In the rows, 128 means zero.
Named turns come first, each shown by rows before and after it. Which turns, in which order, take the first row of each pair that follows to the second? Write the first one first, as in the answered first pair.
k266:
[151  96 152 139 116 156 143 163  93 133 134 131 129] |-> [ 90  99 127 136 155 120 154 138 148 120 122 155 152]
[137 122 133 115 134 157 154 146 105 140 146 116 169] |-> [112 129 127 114 155 141 165 129 137 145 138 128 172]
[137 133 124 122 138 145 113 119 116 125 112 116 111] |-> [121 123 116 123 141 137 108 124 120 108 115 119 129]
[156 137 124 130 155 162 102 117 101 143 127  94 127] |-> [111 118 101 130 171 140  98 118 125 110 131 104 156]
k780:
[ 98 150 132 103 129  99 163 120 177 124 130 173 161] |-> [125 170 144  94 129 115 182 117 145 144 135 178 136]
[123 107 122 178 116 102  86 114 137 122 142 100  84] |-> [132 116 129 175 111 105  98 113 129 134 145 109  64]
[147 122 125 134 138 145 112 145  77 116 149 100 117] |-> [120 106 115 143 138 125  97 145 110  98 143  95 139]
k221:
[157 125 107 147 148 136 129 144  37 128 129 137 119] |-> [155 143 114 151 141 127 149 134  53 151 125 158  86]
[158 143 168  98 121 150 163 128 118 163 131 132 143] |-> [154 121 151 103 140 159 139 137  89 128 139 106 170]
[116  82 138 145  82 111 116 163 152 107 131 137 134] |-> [111  78 129 155  90 107 113 160 145  97 135 137 124]
[ 92  79 109 140 134 107 123 155 136  76 160  99 103] |-> [ 95 102 124 141 120  94 151 139 166 112 153 132  59]
Now pairs of rows:
Between the rows of a pair lie two turns.
[ 95 128 136 152  98 104 144 119 184 175 108 136  97] |-> [136 118 156 130  74 130 122 150 170 168 108 110 167]
k221 then k266
[119 121 125 110 149 119 141  83 119 135 139 153  92] |-> [133  84 122 118 130 132 107 118  89 101 152 122 125]
k266 then k780
[153 117 118 164 136 150 118 137  86 114 130 117  86] |-> [100 129 102 162 176 117 119 103 147 114 113 131 104]
k780 then k266
[ 79 144 112 123 162 135 141  89  99 105 121 101 127] |-> [131 130 138 123 101 160 138 123  61 110 135  95 111]
k221 then k266
[ 92 116 126 106 107  76 143 143 157 122 129 148 148] |-> [127 122 143  84  97  99 145 156 139 133 131 146 168]
k780 then k221
[134 135 173 101  41 107 162 150 150 153 134 192 108] |-> [104 128 161  99  55  88 167 143 172 142 131 203 122]
k266 then k266
[102 136 126  98 134 111 177 138 118 118 123 165  80] |-> [137 144 137  78 130 138 175 148  90 124 125 156 105]
k780 then k221
[183 147 161 110 134 161  98 109 124 158 100  83 177] |-> [119 112 110 152 173 135  75  98 125 108 109  61 160]
k780 then k221
[141 185 139 113 129 127 168  90 163 146  99 157 116] |-> [156 113 116 146 106 148 130 145  67  73 138 114 112]
k266 then k221
[139 118 138 135  96 126 104 134 156 138 110 111 147] |-> [117 133 124 139 133 118 111 105 165 145 103 113 126]
k221 then k266
[125 130 122  91 117 114 155 138 152 111 133 167 159] |-> [132 124 118  88 125 123 149 145 130  96 137 153 172]
k780 then k221
[111 118 102 113 132  97  92  87 151 123 118 104 128] |-> [158 120 125 112  96 122  92 103 117 142 123  94 102]
k221 then k266
[ 99 107 137 153 109 122 100 144 148 107 124  84 154] |-> [138 122 158 152  95 141 101 144 125 133 121  75 126]
k266 then k266
[120  95 126 135  99 129 124 159 126  97 138 125 161] |-> [164 123 153 132  86 150 132 150 106 138 130 119 120]
k266 then k266
[143  96 125 141  98 125 134 132 135 124 129 105  81] |-> [134 108 125 138 112 118 142 113 153 137 122 113  74]
k266 then k266
[138 117 120 106  91 160  98 148 139  93 143 144 166] |-> [120 141 116  96 131 154 103 116 170 112 125 144 176]
k266 then k221
[114 160 111 136 179 133 150  89  99 147 135 139  77] |-> [ 77 131  89 137 185 114 142 102 113 105 144 139 111]
k266 then k266
[127 140 124 134 146 119 111 115 138 151  96 119 117] |-> [145 120 129 131 125 129  98 142 120 133 105 110 143]
k221 then k266
[142 116 132 127 109 126  90 141 119 117 121  88 127] |-> [122 123 134 138  97 102 106 130 155 131 116 111  99]
k780 then k780
[126 122 132 149 135 121 109 131 134 139 119 116 141] |-> [131 135 135 145 131 119 124 126 133 153 121 129 115]
k780 then k780
[103 135 115  94 142 124 154 138 160 103 138 151 155] |-> [125 154 123  86 135 136 172 135 136 123 141 163 128]
k780 then k780
[112 113 134  97  93 149 157 137  98  91 162 174 146] |-> [ 96 145 130 101 124 135 176  99 125 122 148 189 110]
k221 then k266
[128 118 126 109 124 126 141 162 117 115 120 124 163] |-> [ 97 112 108 132 141 107 145 150 122 105 123 131 129]
k221 then k780
[103 147 139 135 168  97 125  81 137 132 119 138  98] |-> [158 132 161 142 118 128 114 117  83 130 136 119  78]
k266 then k221
[143 128 112 143 138 144 107 111  80 139 123 108  99] |-> [ 99 132 104 142 141 109 133  96 129 141 120 147  87]
k266 then k221
[116  83 116 133  95 106  81 127 190 138 116 123 170] |-> [157  99 131 124 106 137  65 120 164 159 108  96 175]
k266 then k221
[121 122 148 107 144 104 154 122 119 113 154 138 133] |-> [143 130 159 102 135 116 152 128 111 125 150 130 135]
k266 then k221
[162 116 130 126 115 145 108 134 110 136 122 112 133] |-> [110 124 114 127 134 106 132 113 163 135 116 146 126]
k266 then k780
[136 122 120 159 140 142 126 126  83 122 142 111  62] |-> [113  96 105 166 145 130  98 134 106  94 139  93 106]
k780 then k780
[137 149  96  99 194 128 138  74 120 110 129 131 157] |-> [194 140 115 109 149 157 130 104  67 118 146 114 128]
k221 then k266
[ 97 106 110 131 167 129 142  97 136 113 123 133 128] |-> [152 111 135 133 131 156 143 113  90 130 133 123  93]
k780 then k266
[155 103 147 138  67 131 108 160 130 129 126 115 140] |-> [120 142 141 127  99 107 157 120 171 158 117 165 106]
k266 then k780
[124 110 147 122  86 125 119 137 148 125 134 129 154] |-> [120 114 142 120 110 129 111 128 150 119 131 117 172]
k266 then k221
[179 160 165 129  91 152 159 133 132 203 127 148  75] |-> [ 84  94  97 114 159 121 123 157 147  84 143 134 221]
k780 then k266
[147 105 128 112 149 153 115 104 124 163 129 137 134] |-> [129 103 120 111 157 143 116  99 137 156 128 141 143]
k266 then k266
[141 135 157 127  96 118 108 126 175 157 106 127 158] |-> [144 126 160 129  83 118 108 133 168 154 113 129 148]
k266 then k780
[120 131 124  92 123 126 143 143 118 122 125 159 165] |-> [139 130 131  94 113 137 141 149 104 127 128 153 157]
k266 then k266
[131 138 140  91 116  97 167 116 159 171  91 125 126] |-> [141  95 126  88 108 115 147 159 100 116 116 104 172]
k780 then k266
[141 154 139 127 127 118 126 158 152 117 128 132 166] |-> [153 155 144 129 120 124 125 161 141 120 129 129 161]
k266 then k266
[117 148 141 128  97 110 119 149 147 144 136 152 138] |-> [115 162 139 123 117 113 118 132 155 155 127 145 141]
k221 then k266
[151 115 123 144 107 146 120 146 113 133 131 117  89] |-> [134 140 122 139 126 132 134 118 143 152 118 130  78]
k266 then k266
[154 154 113  84 148 120 118 121 133 164 108 125 188] |-> [180 149 123  90 121 130 106 132 119 169 108 115 178]
k780 then k266
[111 134 141 125 120 115 132 138 148 134 121 128 158] |-> [116 131 139 121 121 124 130 144 134 127 125 122 166]
k780 then k221
[110 124 116 147 127 123 159 138 133 168 125  89 118] |-> [107 107 110 145 126 126 153 151 117 145 134  85 136]
k780 then k266
[131  78 145 148 141 128 136 156  86 130 127 119 131] |-> [145 108 159 147 146 134 148 136  93 166 117 124 102]
k266 then k266
[139 141 129 124 145 136 162 135 104 137 141 139 118] |-> [112 116 117 129 142 126 146 145 116 105 144 133 147]
k266 then k780
[107 142 129 144 134 103  89  92 209 151  87  94 138] |-> [166  96 143 150  68 142  78 163 109 112 127  76 131]
k780 then k266
[134 123 109 146 139 136 156 117 106 122 156 127  66] |-> [180 131 150 102  98 154 149 139 136 146 141 129 146]
k221 then k221
[142  91 154 147  80 124 125 176 118 112 133 138 111] |-> [122 135 152 129 115 111 168 136 142 144 125 179  81]
k266 then k780
[114 125 130 110 124 109 138 132 167 122 138 146 183] |-> [ 87 117 100 137 154  97 136 120 144 102 147 141 142]
k221 then k221
[151 144 136 134 119 132 124 124 112 118 129 106 174] |-> [115 152 117 142 150 116 129 105 127 110 126 114 164]
k266 then k221
[177 119 141 165  80  79 129 181 142 104 120 145 159] |-> [157 132 130 151 113  73 125 161 169 107 107 143 196]
k266 then k221
[125 139 104 114 176 143 138 109  74 130 131 125  94] |-> [ 96 108  87 127 175 126 118 124  95  94 136 116 129]
k266 then k780
[125  85 139 128  97 109  81 130 173 126 122 130 156] |-> [ 97  82 114 153 121  97  87 115 158 116 130 133 107]
k221 then k221
[113 133 125 138 118 111  90 133 177 143  94 105 175] |-> [158 127 146 146  69 132  98 160 131 153 109 106 136]
k780 then k266
[112  81 130 131  98 128 115 158  90  90 158 118 148] |-> [102 142 153  93 126 110 144 107 176 153 119 149 166]
k266 then k221
[145 135 130 119 134 152 134 137  96 125 137 135 129] |-> [114 127 114 125 151 132 139 128 112 106 138 144 136]
k221 then k266
[148 144 113  94 160 150 155 126  83 105 140 139 177] |-> [111 127  90 119 179 131 146 119  95  83 141 133 160]
k221 then k780
[114 151 139 131 125 119 120 104 188 163 100 120 140] |-> [146 112 130 154 109 148  86 146 104 118 127  77 131]
k266 then k221
[143 165 124  98 155 158 110 110 131 162 113 118 155] |-> [149 146 124 103 143 164  92 123 121 145 118 100 168]
k780 then k266
[104 146 144 120 128  89 146 120 171 144 111 152 131] |-> [163 118 156 125  88 130 111 162 104 127 126 107 144]
k266 then k780
[140 128 113 102 140 129 162 149 142 118 153 150 148] |-> [126 121 104 108 145 124 158 147 144 107 157 146 145]
k221 then k780
[184 106 154 148  92 158  52 145 129 142 119  44 152] |-> [119 116 139 162 114 107  66 105 226 156  97  75 148]
k780 then k266
[153 111  96 133 133 145 126 129 101 126 142 137  96] |-> [117 118  82 132 161 127 127 106 143 127 128 143 112]
k780 then k266
[174 159 178 115  94 116 181 123 153 151 124 150 129] |-> [126 146 157 116 117  90 181 117 183 124 124 164 156]
k266 then k266
[ 75 122 102 121 152  94 142 120 126 101 125 165 111] |-> [136 131 125 116 123 129 145 136  66 122 137 156  76]
k780 then k266
[152 147 132 155 103 134 129 136 113 129 115 123 100] |-> [105 134 107 149 135 113 121 130 140  99 114 126 144]
k780 then k266
[138 117 132 114 103 115 130 131 148 121 130 145 141] |-> [143 112 129 115 110 124 122 136 128 111 134 136 152]
k780 then k221
[139 133 139 112 107 131 147 140 119 137 135 140 135] |-> [126 118 122 121 127 133 132 145 102 111 140 125 140]
k780 then k221
[ 86 126 121 134 115  91 160 125 125 104 152 164  87] |-> [147 130 138 127 107 136 142 143  59 111 160 131  91]
k266 then k780
[181 134 162 119  98 142 136 141 136 161 121 137 133] |-> [123 113 131 115 135 115 125 137 168 117 120 138 192]
k780 then k266
[ 93  90 117 119 112 104 132 150 170 105 147 157 182] |-> [156  86 142 123  72 141 121 175 113 116 157 132 161]
k266 then k266
[138 175 121 112 120 114 133 122  85 166 120 125 120] |-> [100 141  95 135 123  94 129 137  77 122 138 130 117]
k266 then k221
[ 97 120 139 127 109 122  89 149 117 109 112 116  94] |-> [111 133 158 115  92 121  98 149 135 130 107 127 101]
k221 then k221
[141 170 142  98 156 129 131  97 151 147 119 133 145] |-> [126 149 118 109 183 131 111 101 121 111 127 111 152]
k221 then k221
[137 143 122 123 144 136 150 116 104 129 131 127 112] |-> [119 141 113 122 155 126 151 111 118 122 132 134 123]
k266 then k266
[145 139 117 140 125 122 147 126 127 119 133 119  88] |-> [159 143 125 133 119 132 149 131 121 124 132 119  96]
k780 then k221
[157 152 144 118 131 137 126  89 105 148 130 142 112] |-> [128 116 125 113 132 126 106 112 110 100 139 135 177]
k221 then k266
[119 140 103 146 166 130 129 116  99 120 135 122  68] |-> [134 161 126 133 143 129 145 111 122 153 126 145  61]
k780 then k221
[147 138 117 112 148 110 120  92 189 173 117 116 166] |-> [133 103 102 117 139 106 104 120 172 132 131 109 200]
k266 then k266
[161 140 173 106 115 163 123 140 128 177  86 100 171] |-> [ 76  90 103 146 167 131 108 139 112  93 111  92 165]
k266 then k221
[ 92 132 107 169 146  99 140 124 102  98 147 123  98] |-> [137 123 143 161  80 112 143 160  94 113 153 129 104]
k221 then k266
[139  99 145 186 124 124  76 133 134 119  99 110 163] |-> [163 119 160 184 116 136  83 125 124 148  92 108 137]
k266 then k266
[129 110 134 158 140 116 129 117 136 130 140 123  74] |-> [141 111 147 151 112 115 134 126 150 139 139 137  79]
k266 then k221
[142 127 158 113  50 121 124 164 162 117 129 139 173] |-> [113 121 134 112  97 120 104 152 160  91 127 116 211]
k266 then k221
[151 161 146 124 124 135 122 130 162 168 126 136 124] |-> [130 114 132 140 102 119 102 161 164 124 138 132 151]
k266 then k780
[111 141 147 113  98 101 157 153 152  99 146 187 114] |-> [113 120 133 109 112 113 129 170 125  63 154 158 162]
k221 then k221
[156 148 123  71 163 133 122 117  96 137 131 140 125] |-> [143 146 118  75 177 129 107 110 113 134 124 131 144]
k780 then k266
[175 152 138 144 158 149 139  96 124 146 110 107 113] |-> [146 119 115 146 174 141 114 112 126 103 117  93 168]
k780 then k266
[112 115 139 119 118 144 140 126 158 111  98 137 162] |-> [129 135 149 116 110 149 164 121 144 133  99 153 127]
k780 then k780
[113 102 116 130 149 149 102 138 109 116 124 104 156] |-> [144 122 132 127 139 164 106 130  96 143 120 100 130]
k266 then k266
[133  89 126 117 118 129 125 151  93  96 158 125 144] |-> [ 97  89 113 139 120  99 136 134 129 101 150 145 110]
k780 then k221
[123 129 102 128 149 121 131 109 115 129 132 136  88] |-> [128 118  96 125 151 129 124 120  98 113 140 126 104]
k780 then k266
[160 131 151 109 100 146 144 186  89 145 158 149 142] |-> [115  99 131 129  99 115 115 189 142 114 149 135 183]
k780 then k780
[109  97  89 136 174 119  68 153  99  82 137 107 179] |-> [109 157 127 138 134  86 144 111 168 177 117 185  62]
k221 then k221
[118 137 109 127 188 161 142 103  56 100 141 112 117] |-> [108 166 126 118 175 138 176  80 106 143 126 154  83]
k266 then k221
[134 110 122 173 102 125  81 128 130 114 134 108 132] |-> [123 137 128 158 115 114  99 100 178 145 115 129 138]
k266 then k221
[131 123 140 107 105 104 149 117 155 141 147 144 174] |-> [150 108 133 114 116 127 121 128 111 119 154 110 184]
k266 then k221
[143 145 134  99 148 139 138 125 114 136 115 123 161] |-> [119 130 111 117 166 129 134 123  99 111 124 117 144]
k266 then k221
[117 145 145 103 122 113 120 121 156 141 113 107 175] |-> [ 85 130 113 134 157 101 118 108 128 115 124  99 126]
k221 then k221
[113 117 118 135 119 112 118 142 133 103 132 107 163] |-> [ 99 128 115 149 124  99 142 126 134 119 134 130 102]
k221 then k780
[134 120 124 114  89 108 140 131 187 119 105 148 136] |-> [167 119 130  95  91 137 130 145 145 110 112 130 170]
k780 then k221
[136 109 134 104 121 152 111 158  82 100 130 114 172] |-> [167 154 156  98 122 165 126 132  87 154 113 119 127]
k266 then k266
[ 99 100 113 180 120 102 109 123 145 114 126 108  90] |-> [113  97 118 179 104 111 119 136 117 113 139 114  74]
k780 then k266
[165 119 154 162 112 137  81 119 146 149 103  62 116] |-> [140 137 148 159 135 121  93  95 179 162  94  80 114]
k266 then k266
[139 129 142 126 142 146 107 111 136 109 135  89 171] |-> [114 143 131 151 151 123 134  87 145 125 137 115  90]
k221 then k221
